One vector is turned by the same rotation once a tick. Each row is the vector after some number of ticks, and that number follows the row.
The counts run from 0 to 860.
[-0.74  0.06  1.41  1.55  0.09  0.47 -2.11  3.53  0.39 -0.58 -0.12  1.24
  1.53  1.56  1.93 -1.50 -2.55  0.18 -0.73  2.97 -0.92 -1.89 -1.44 -3.41
 -0.98 -2.40  0.50 -1.73 -2.14 -1.46 -1.83 -0.93 -0.03] | 711
[ 0.94  0.99  0.37 -0.89 -0.15 -3.17 -2.20 -1.03 -0.68 -1.82  2.80 -2.56
 -3.68  0.51 -1.32  1.46  2.28 -0.86 -0.75 -0.71 -0.59  1.21  0.73 -1.52
  1.48 -2.79  1.13 -0.26  3.20 -0.54  0.09 -1.50  0.80] | 258
[ 1.59  0.36  1.37  2.43 -1.85  0.41 -2.18  2.22 -0.96 -0.30  0.40 -2.90
 -1.22  0.89  2.27  2.74  0.26 -0.59  0.17  1.72 -2.57 -1.65 -2.64  0.97
  1.49  0.81  0.35  2.56  1.51 -0.46  0.32  3.19  0.03] | 495
[ 1.32  1.00 -0.44  3.29  1.29 -1.67 -2.92 -1.18 -4.59 -1.79 -0.32 -3.64
  1.17  0.54  1.13  0.84  1.23  1.14  0.65 -0.06 -3.03 -0.45 -0.97  0.07
  1.61  0.38 -1.90  0.78  1.60  2.19  0.43  2.88  0.32] | 429
[-2.01  0.79 -1.96  2.77  1.32  2.49 -1.35  0.19 -2.00 -2.07  0.73 -2.38
 -1.57 -1.31 -0.31  0.57 -1.40  0.10  1.33 -0.85  0.39  3.45 -2.32  2.67
  1.40  0.91 -2.61 -1.28  1.82  1.27  0.99  1.13  0.59] | 159
[ 0.28  1.31  1.65 -1.11  0.95  0.24 -2.62  0.64 -0.53 -1.24  1.77  0.02
 -3.13  3.99  0.94 -1.89  1.22  1.22 -0.39  1.16  0.19  4.41 -0.40  1.33
 -2.16  0.30 -1.70 -1.16  0.44 -3.36 -0.84 -1.93  0.04] | 86
[-1.39  0.62 -0.28  1.49 -2.61 -0.92 -1.33  1.09  2.27 -2.95  1.43 -1.41
 -5.43 -1.09 -0.86  1.91 -0.49 -0.68 -0.64 -0.90  1.13  1.83 -1.05  0.01
  2.21 -1.10  0.35 -1.44  2.47  1.43 -0.41 -0.35 -1.08] | 324
[-0.22 -0.71  1.53  1.28 -2.53 -2.37  0.31  3.91 -1.98 -3.37 -1.44  1.18
  0.25 -0.58  0.45  1.66 -3.02  1.53 -0.78  0.84  0.35 -2.95  0.37 -1.70
  2.13 -0.74 -1.97 -0.87  2.41  0.30 -2.92  0.15 -1.14] | 115
[-0.11  0.08  1.13  2.25 -0.91 -0.21 -2.10  3.02  2.68 -3.74  2.16 -0.36
 -3.20 -0.52  0.04  4.26  0.12 -1.72 -1.48 -0.23  0.06  1.93  0.03  0.60
  0.43 -0.64 -0.12 -0.82 -0.15  1.74 -2.00  0.75 -2.06] | 323
[ 1.98  1.54 -0.07  0.95  1.30  0.53 -4.21  2.58  0.46 -4.42  1.37  0.41
 -1.58 -0.78 -1.07  2.74  1.04 -0.65 -0.43 -0.99 -0.19  3.98  0.17  0.84
  0.86 -0.64  0.45 -1.83  0.57  1.79  0.88  0.63 -0.35] | 825
[-0.78  0.19  2.13  0.25  1.73 -2.13 -2.44  1.11 -1.32 -3.19  0.74 -1.39
  1.51  1.16 -0.19 -0.30 -2.43  0.27 -0.60 -1.60 -0.14 -0.18  2.19 -2.87
  1.18  0.57 -2.45 -1.71  1.18  0.44 -3.88  0.66 -1.82] | 29
[ 1.59  1.43 -0.07 -3.47  0.60 -0.14 -1.31  0.11 -0.68 -3.19 -0.12 -2.42
 -2.52 -1.30  0.56  1.47  2.38 -1.58 -2.27 -0.95  0.44  0.65  2.75 -1.00
  2.38  2.36 -0.69 -3.00  1.96 -0.82 -1.76 -1.80  0.07] | 176
[ 2.82 -0.60  1.10  0.13 -0.67  2.61 -0.84  2.20  0.59 -0.37 -0.58  0.45
 -2.34 -1.72  3.81 -0.79 -0.61 -0.93 -0.31  1.11  1.38 -2.65 -1.92 -1.22
  0.56 -4.85  3.19 -0.82  2.08  0.51 -1.63  0.45  0.56] | 55
[-0.22  0.08 -0.42 -0.47 -1.80 -2.68 -0.40  0.41 -2.39  0.58 -2.42 -1.19
 -0.60  0.45  3.23 -3.84  1.41  2.58 -1.18  3.28 -1.80 -0.63 -0.08 -2.36
 -0.98  1.73 -1.85 -2.48 -0.87 -2.04  0.53 -1.58  0.71] | 356
[-1.18 -0.05 -0.39  0.63 -0.50  4.37 -0.24 -0.70  1.14 -1.36 -1.45  0.16
  0.12 -1.43  2.14 -0.85 -2.81 -2.55  2.11 -0.61  4.11  0.83 -1.74  0.48
  0.96  0.97 -1.70 -0.53  2.14 -2.22 -2.06 -0.72  0.13] | 392
[-1.31  1.88  2.41  0.71 -2.37  0.53 -2.16 -2.34  0.47 -2.31 -1.53 -2.04
  1.38  0.44  0.65  0.90  2.69 -2.18  0.08  2.44  0.24  1.41 -0.24 -1.47
 -1.09  2.96 -1.77  0.97 -0.61 -3.54 -1.14 -0.35 -2.54] | 836
[ 1.01  0.56  0.04 -0.57  0.54 -1.63 -0.39  0.82 -1.94 -3.00  1.42  0.46
  0.56  0.06 -1.55  5.12  1.56 -1.28 -0.94 -1.03 -2.63  0.77  3.61  1.07
  0.17 -0.31 -3.49 -0.23  0.02 -2.51 -0.33 -0.78  0.25] | 758
[-2.25 -1.37  2.38  1.23 -1.96  0.70  0.46 -0.66  0.75 -1.42  1.28 -0.01
  1.45 -2.05  2.15 -0.79  0.14 -2.15  2.13 -0.06 -2.26 -2.27 -0.34 -2.64
 -2.05 -4.80  0.04  1.53 -1.07 -1.22 -2.09  0.71 -0.79] | 40
[-0.95 -0.17  0.10 -0.71 -3.21 -0.36 -1.59 -1.93 -2.15 -3.62 -2.21 -1.64
 -1.08 -0.78 -1.00  0.26  1.91  0.09  0.70  1.52  2.50 -0.44  0.85 -0.18
  1.86  1.47  0.00 -1.66  4.37 -1.33 -2.28 -1.39 -0.27] | 180
[-1.71 -0.56 -2.19  0.34 -0.75 -1.17  1.04 -0.62  2.20  0.16  3.52 -0.41
 -0.20  0.17  0.15  1.06 -2.11 -3.52  0.02 -3.05 -0.79  1.45  0.85 -2.75
 -0.05 -3.22 -0.68 -2.20 -0.75 -1.66 -0.38 -2.72  2.76] | 548
[-3.38  0.65 -1.12 -0.02  0.55  2.64 -1.36  1.34  0.48 -1.72  0.67 -1.41
 -0.48 -2.53 -1.28  1.67  2.29 -0.33  2.79 -0.12 -2.83  0.90  1.19  2.25
 -1.85  1.07 -3.10 -1.69 -1.82 -1.44  0.43 -1.45 -0.48] | 751
[-1.74  0.12 -0.89 -0.81 -0.04 -2.65 -0.22 -2.06 -0.01  0.27  2.27 -2.81
  2.12 -0.06  0.39  0.35  1.60 -0.86 -0.18 -1.74 -2.86 -1.24  1.80 -3.32
  1.59 -1.35 -1.56 -1.39 -0.57 -2.64  1.35 -2.55  2.27] | 191
[ 1.51 -0.29 -0.85  2.79  0.56  1.21 -0.96  1.18 -0.80  1.69  0.88  0.32
  0.07  2.09  1.49  4.82  0.56  0.30  2.29  0.52  0.22  0.91  1.46  0.69
 -0.81 -2.73 -2.81 -2.76 -2.85  0.21  2.28  0.55 -0.10] | 68
[ 1.20 -0.24 -0.07 -1.01 -1.06 -2.34 -1.05 -0.89 -3.52 -5.53  1.17  0.26
 -1.43 -0.58 -0.38  1.28  1.64 -0.52 -2.43  0.28 -0.68  1.66  1.49  0.75
  0.24 -2.17  0.48  0.55  3.85 -2.48 -1.55 -1.92  0.11] | 761
[ 0.24  0.46 -0.05  1.91 -3.13  0.34 -2.45  2.94  1.85  1.17  0.36 -3.79
 -2.48 -0.06  0.47  2.62  0.25 -0.36  1.71  1.07 -3.41 -1.87 -1.80  1.00
  1.11  0.96 -0.87  2.42  0.58  0.28  2.10  2.82 -1.23] | 496
[ 1.83 -0.26 -0.71  0.44 -0.60  0.61  1.75 -1.69 -0.35  2.19  0.61 -0.88
 -0.15 -0.52  3.09  3.77 -0.48 -2.05  0.49 -1.40  2.37 -2.04  1.24 -2.44
  2.46 -4.45 -0.71 -2.29  1.61 -0.83  0.45 -0.41  2.09] | 635
[ 0.77  0.27  2.40 -0.35  1.95 -1.25 -0.91  1.40  0.45 -3.26  2.43  0.86
  2.44 -0.74  0.96  1.82 -0.38 -2.02 -0.48 -3.33 -2.06  0.86  2.74 -1.50
  1.14 -2.01 -2.28  0.82  0.44  0.21 -2.64 -0.64  1.62] | 613
[-0.87 -0.04  1.81 -1.02 -0.98 -0.48  1.60 -0.74 -1.64 -1.41 -1.01 -0.35
  2.32 -0.11  1.35  0.98  0.36 -1.65  1.54  0.45 -0.92 -2.09  1.27 -1.49
 -3.02  0.07 -4.10  0.21 -1.06 -3.22 -2.21 -0.83 -2.19] | 691
[-1.63  1.25  1.97  1.31 -1.78 -0.80 -2.81 -1.49 -0.81 -3.89  1.53 -0.40
  1.49  0.66 -2.26  3.35  1.23 -0.84  0.67  1.81 -0.95  1.22 -1.14 -1.34
 -2.64 -2.51 -0.55  1.83  0.90 -3.57  1.11 -0.97 -1.89] | 252
[-0.27 -0.69  2.33 -0.53  0.74  1.29 -1.21  1.18  1.74  1.20 -0.23  2.13
  1.72  0.00  4.49 -3.78  1.43  0.98  1.32  2.23  0.83 -0.51 -1.40 -2.59
 -0.12 -3.29  0.29 -0.47  0.15 -1.43 -2.26 -0.39  1.88] | 208
[ 1.55  0.10  1.48 -0.06  0.45 -1.22  0.47 -0.88 -4.10  0.10  0.60 -1.97
 -1.92  0.53  3.87  0.92  3.52  0.75 -0.24  0.16 -0.83 -0.32  2.54  1.93
 -0.29  0.35 -2.27 -2.46  0.03  0.19 -2.37  1.34 -1.54] | 510
[ 0.82 -0.15  1.10  1.91 -0.37  1.91 -1.70  3.46  0.17 -1.65 -1.44  0.11
 -1.49 -1.61  2.53 -0.07 -1.48  1.21  0.28  2.01  0.74 -2.58 -2.92 -0.93
  0.22 -3.62  1.66 -0.15  0.44  2.03 -0.22  1.95 -0.84] | 56
[-3.38  0.15  0.09 -1.74 -0.51 -2.34  0.57  0.45  0.96 -3.47  1.05 -1.77
 -0.54 -3.08  0.10  0.33  0.92 -1.36  0.59 -0.98 -5.51 -1.29  1.39 -0.12
 -2.33 -0.46 -2.31  1.11 -0.82 -1.55 -0.24 -2.58 -1.39] | 104
[-0.75  0.54  0.80  2.08 -2.21  2.17 -2.19 -0.13  0.94 -1.30 -1.73 -0.65
 -0.07  1.15  1.26  0.91 -0.54 -2.81  0.28  3.12  2.25 -2.01 -3.01 -2.01
 -1.92 -1.18  0.29 -0.68 -1.27 -3.13 -1.40 -0.39 -2.24] | 479
[-3.29 -0.07  3.68  0.39 -0.47 -0.65 -1.53  1.51  0.87  1.46  0.52 -1.90
  1.13 -0.80  1.06  0.63  3.55  1.94  2.64  0.47 -3.22 -2.34  1.58 -1.86
 -0.18 -2.74 -2.17 -1.62 -1.22 -1.20 -2.06 -0.30 -0.68] | 272
[-0.91  0.15  1.72  3.64  1.03  1.04 -1.08  2.27  1.56  0.26  0.61  3.03
  0.61  1.90  1.78  1.57  1.20  0.95 -0.24  1.52  2.16  4.54  0.00  0.77
 -0.69 -1.66 -2.41 -2.78 -1.44 -0.60 -0.18  1.11  0.54] | 150
[ 1.04 -0.29 -0.77 -1.65 -0.33  2.29  0.33 -0.81 -3.30 -1.39  0.68 -1.13
 -0.17 -1.94  3.50 -0.71  3.35 -0.13  1.78 -0.01 -4.71 -0.71  0.99  2.30
 -2.57 -0.62 -1.22  1.42  0.86 -1.01 -0.95  0.48 -0.84] | 518
[-1.18  0.92 -2.06 -1.79 -1.60 -1.64  0.77 -2.16 -2.96 -1.52 -0.03 -1.67
 -1.59  1.20 -0.49  1.07 -0.54  0.18  0.42 -0.08 -0.49  2.25  0.91  1.23
 -1.79  1.44 -4.45 -0.95  1.37 -3.89  1.68 -2.74  0.53] | 756
[-0.64  0.52 -0.71  0.46 -2.06 -0.98 -0.85  1.58  3.49 -2.11  3.41 -0.09
 -3.04  0.01 -0.32  1.95 -0.53 -2.36  0.39 -0.34 -1.89  3.90 -0.34 -1.64
 -2.40 -2.01 -0.77  0.81 -1.13 -0.65  2.45 -1.61 -1.07] | 316
